A: several groups of rows, each row roughly a mix of its group's hidden directions
A (148 x 12)
-8 4 9 -29 42 11 -39 12 11 -12 -45 -16
-19 17 13 -45 -28 -10 6 -6 -21 -47 -14 22
-26 -42 11 10 -32 4 -7 -10 -3 -53 -22 -1
-21 39 5 22 26 30 27 6 -1 9 40 -24
18 -8 -44 9 40 4 26 -22 -38 1 1 22
-28 30 -49 -13 -11 -18 39 20 -4 17 -4 -11
19 -13 -29 -20 40 1 -32 -23 5 11 32 32
-2 -53 -40 -18 6 -18 -26 -10 -11 11 -31 6
-37 2 7 5 -46 1 -18 -42 -8 -23 -24 17
-18 -12 -15 -44 -18 -25 -49 -14 16 26 0 7
-37 24 1 -2 -4 6 11 6 0 -34 -42 -45
11 -26 -22 6 58 1 7 -12 -26 -23 9 32
-11 -68 -25 -28 17 3 -2 -1 6 5 -22 10
-3 -30 -17 38 29 21 -14 15 34 -10 -38 3
17 -45 -13 -40 -5 -17 -29 -15 -5 29 3 28
-8 1 -36 14 48 17 16 26 39 10 -9 -17
-44 16 -35 -34 -2 13 -10 -15 11 30 -21 -24
28 -16 -23 12 60 14 17 10 0 5 23 24
-6 -54 -35 -32 23 3 10 -20 3 26 3 16
-9 -44 -34 -22 44 -1 23 -10 -19 -21 10 4
10 -9 56 23 18 23 -6 29 17 -27 -8 -22
15 15 9 38 -8 -13 1 24 42 -21 29 36
-11 27 -40 10 23 10 47 -26 -21 26 -3 1
20 4 38 -18 -17 -6 -31 43 22 -29 -19 -11
-17 27 -33 -35 -2 -7 11 -19 -38 33 -3 -26
28 2 11 64 1 0 23 25 10 21 20 -1
4 52 -19 14 -19 -9 22 18 3 49 14 -3
14 -14 2 -33 65 9 -14 -1 -23 -25 1 -1
-16 -29 -32 -4 43 9 51 3 -16 -12 8 -5
-8 58 3 4 -12 -14 27 35 18 7 16 -28
12 32 -24 -9 43 2 32 14 10 33 25 -21
-16 26 -2 17 29 -7 27 8 -18 35 40 -33
19 -5 49 44 -13 24 -27 -17 11 -19 -8 13
16 -24 -18 1 41 19 29 -24 -25 -16 29 26
-18 -37 -7 -6 -55 -19 -22 -3 22 -19 -9 22
-31 19 -8 -9 -57 -6 16 -20 -11 10 -29 -25
-10 -1 52 -11 -30 -4 -39 16 32 16 -13 -11
-7 -64 -26 -7 28 21 6 -2 15 -7 -17 20
4 -40 -9 12 -34 -7 -27 -14 -21 -24 -16 43
22 18 33 45 12 18 14 21 -8 -44 -9 -5
-7 9 24 49 -33 4 14 20 10 -17 -26 -35
29 -3 19 16 47 23 35 4 -13 -17 35 -2
-25 3 -46 -32 26 20 15 -27 -23 16 20 -13
24 18 -5 54 17 19 45 20 -11 0 -3 4
14 10 29 3 -48 -25 -21 -22 -9 -3 26 36
4 -21 -30 -32 7 -18 -27 -18 9 34 30 34
-23 4 2 42 -24 14 21 7 6 -4 -37 -46
31 27 41 8 -12 10 -33 26 36 14 3 -11
20 0 5 -22 46 5 -8 -27 -11 0 47 32
30 22 44 44 -5 15 5 -18 12 7 28 17
1 -49 -24 -41 -5 -37 -8 -21 -18 -7 1 10
16 -20 -9 -20 9 8 -39 -35 14 16 30 41
-15 2 -16 36 8 0 0 17 3 -29 -57 -30
-17 -50 -18 -43 0 -2 20 -1 1 14 23 -32
31 10 -23 -8 42 18 15 -11 -30 -35 -4 30
-32 37 5 -33 -3 4 4 -9 -21 16 -29 -44
22 27 31 9 13 5 2 46 -15 -10 -35 -31
-11 28 17 -4 -44 -8 -30 -33 6 42 -4 10
-1 -26 -17 -3 34 11 35 28 0 7 5 -53
-11 -13 4 -28 -41 -31 -39 -11 -19 -31 -19 10
-5 36 8 -28 -18 -11 17 -1 -58 -17 12 -20
-26 -16 -26 -29 -21 -18 1 -10 -19 38 -38 -23
19 0 44 49 -2 16 6 18 7 -39 -11 -12
-8 21 2 -21 -41 -40 -37 13 24 28 -1 -2
-19 16 45 -42 -21 -3 -22 -5 -6 -10 -19 -36
4 -26 22 49 -7 13 1 7 -9 -44 -35 10
26 -5 71 10 -21 -10 -12 -12 -8 -10 18 -1
21 0 -21 -6 61 11 29 5 -16 -2 32 12
0 -11 -8 -24 -10 -20 -44 -1 46 39 8 13
-35 30 8 -3 -41 -4 1 3 2 -15 -47 -29
26 -12 -23 -9 56 10 9 11 18 22 38 6
6 -18 31 29 -6 16 -41 12 48 -10 -21 8
-15 23 -44 6 4 -2 46 24 18 20 -8 -32
-12 29 -28 4 -13 -1 14 -37 -10 54 18 -15
13 -37 31 4 38 37 32 -1 -5 -24 7 -11
-23 -24 -46 -34 18 10 10 -16 -24 23 -26 -15
-2 19 17 43 11 2 6 35 32 24 -14 -38
36 32 14 5 55 20 11 17 -7 -8 -13 -21
-39 -12 -2 8 -40 0 -19 -13 -14 -17 -51 -13
-16 2 48 9 0 17 3 12 7 -46 -40 -16
-14 -28 -49 11 31 16 38 0 -16 -14 -21 8
-14 -40 -48 -3 13 1 26 -34 -25 2 11 14
-2 20 39 13 -48 -10 -17 11 -19 -19 -32 -23
-33 -34 -19 -34 -11 -3 -15 -22 -36 -24 -22 15
19 2 -27 -5 50 20 25 -8 -21 21 38 4
-2 -22 1 -55 -18 -28 -24 -13 15 35 9 11
-23 -18 5 31 -15 11 1 5 -13 -48 -46 -17
-7 12 33 13 -63 -2 -15 -1 -4 -7 -32 -20
6 26 -12 15 17 6 -12 -41 4 51 29 22
41 -33 -18 -10 11 -15 1 -15 -26 -13 12 49
32 31 -2 -5 34 24 35 0 -5 25 39 3
-1 -21 -11 14 17 23 31 -40 -34 -8 29 30
-53 36 -28 -3 -22 12 0 -10 11 -5 -33 -17
-21 -23 -50 -35 23 -14 -8 -21 -8 29 17 9
19 43 32 11 -13 -7 -14 46 20 19 12 -16
33 52 -10 21 -11 9 -6 -14 7 48 0 10
-39 2 -50 -2 -6 -3 -10 -7 18 50 -10 -4
13 -1 -38 22 44 9 35 -3 10 1 36 20
24 32 -29 5 3 -12 -4 4 4 54 37 13
-20 -11 0 -63 16 -16 -30 -5 11 6 -24 -22
9 37 -26 16 32 8 11 -8 35 35 33 2
8 46 -2 58 -10 -10 14 5 29 11 12 8
14 -13 31 -21 35 -22 -5 21 7 -28 -25 -41
-31 10 36 6 -54 -2 -13 -12 -1 -9 -26 -26
-3 -16 -43 -49 12 -14 -4 -28 -11 22 15 26
-11 -41 -33 -16 17 22 32 -26 -35 -5 -8 14
-7 -29 19 -44 -13 -20 -42 3 20 18 -26 -14
-28 -16 -41 -12 -27 -6 52 3 7 -28 3 7
-9 -22 -19 -51 -9 -18 -23 -18 9 40 25 5
30 17 26 12 18 23 16 0 -26 -52 13 21
21 -10 22 17 56 24 14 35 17 -16 10 -2
-13 -52 -21 -13 25 27 -13 -7 -9 -6 -43 -7
0 14 25 -5 -54 -10 -30 -6 -5 -23 -42 0
3 -13 -17 15 45 26 54 5 -11 -24 13 2
-14 -30 -20 -46 3 -20 -27 -17 3 38 19 17
22 9 26 -47 26 39 6 -3 -15 -1 -6 -35
-13 -22 -32 -53 -7 -20 -20 -17 -9 25 13 26
21 -8 55 38 -1 20 -9 -4 -10 -39 -5 2
-11 -16 15 -54 -21 -12 -43 -16 8 12 4 25
-10 16 -32 16 16 10 48 18 7 23 -6 -43
-27 -32 -16 -13 12 -8 7 -23 -24 -47 -23 28
-9 29 30 -11 -48 -26 -23 23 -8 -11 -18 -25
7 -6 -17 -11 24 -9 45 -6 -12 25 49 -28
31 19 -26 -7 46 3 -2 -34 -36 -7 -18 13
-4 13 -8 52 -21 9 39 26 7 -7 -29 -22
-27 24 -15 -7 -64 -28 0 11 -10 1 -20 7
3 54 -5 2 -48 -19 -1 1 -23 15 -28 -6
11 -29 -34 -19 31 -8 -17 -22 -4 -16 8 50
11 -39 35 5 -24 -19 -33 19 26 -23 -6 25
-26 -26 -29 -56 20 0 17 -17 -23 -12 14 -3
-38 27 -8 -19 18 -11 2 10 25 0 -31 -49
-13 -49 -6 -6 -12 3 7 -21 -29 -45 -31 1
-14 -28 -13 5 21 -1 32 -7 -47 -41 -22 -3
7 41 9 -10 -1 18 13 -34 -54 -5 22 -10
-46 13 -10 -59 9 2 -22 -17 7 9 0 -16
-10 -48 -39 16 -19 1 22 -24 -21 -4 -1 31
0 38 24 -13 -46 -25 -40 -6 4 20 7 -5
-48 -4 -32 -21 -32 -14 -6 -4 18 1 -30 -29
40 15 -18 -17 -3 -20 -44 3 11 27 26 29
-6 -51 -26 -9 27 10 20 -18 -15 -36 -14 21
-9 18 -4 42 5 20 51 20 -11 -31 -17 -13
20 1 -4 44 6 13 41 5 -27 -43 -5 -14
32 22 9 -33 21 -17 -35 24 -8 42 1 9
-22 11 36 15 -57 3 -1 4 3 -11 -33 -22
16 20 -15 -17 72 18 12 2 -11 -5 10 -3
-6 -25 2 -29 -43 -21 -26 -30 3 34 -1 22
-10 3 36 11 -9 1 -18 18 6 -45 -45 -27
10 -28 -19 -25 34 -4 -28 -2 42 29 21 15
which group is each row in? (one row of each group first)
35 -12 -1 2 15 14 -3 -4 -31 -52 -32 24
B
7 -2 15 12 48 21 2 -17 -23 -52 11 17
J
-27 29 18 -16 -55 -24 -7 24 5 -1 -14 -22
V
22 -20 34 24 36 42 3 -4 3 -36 9 3
S

-21 44 -6 -48 30 11 20 -11 1 -6 12 -26
B
-31 -26 -22 -46 -35 -22 -22 -6 10 20 -10 -11
J
-1 41 -1 10 -17 -3 -7 -18 5 58 28 -22
V
16 5 35 -6 33 17 -19 29 51 4 19 -9
V
-13 26 21 -16 -47 -27 -4 -2 -1 38 -11 -32
S
-24 11 7 -9 -72 -19 -15 -8 -2 7 -17 -12
V
5 -31 -38 -28 2 -19 -20 -8 -8 19 17 49
J
-16 -48 -21 -7 0 3 -33 -1 19 15 -48 0
S
-13 39 2 49 -10 2 32 20 22 4 -8 -31
B
-7 48 10 15 14 29 34 3 -10 -41 -3 -22
B
44 2 18 -5 -11 -8 -55 17 21 -4 4 29
V
-22 -31 -20 31 -21 14 14 -41 -20 -19 -1 33
J
-6 -20 -41 -42 29 -6 16 -9 -1 27 36 0
J
-18 -7 -36 -30 16 7 -9 -16 8 52 -21 -27
S
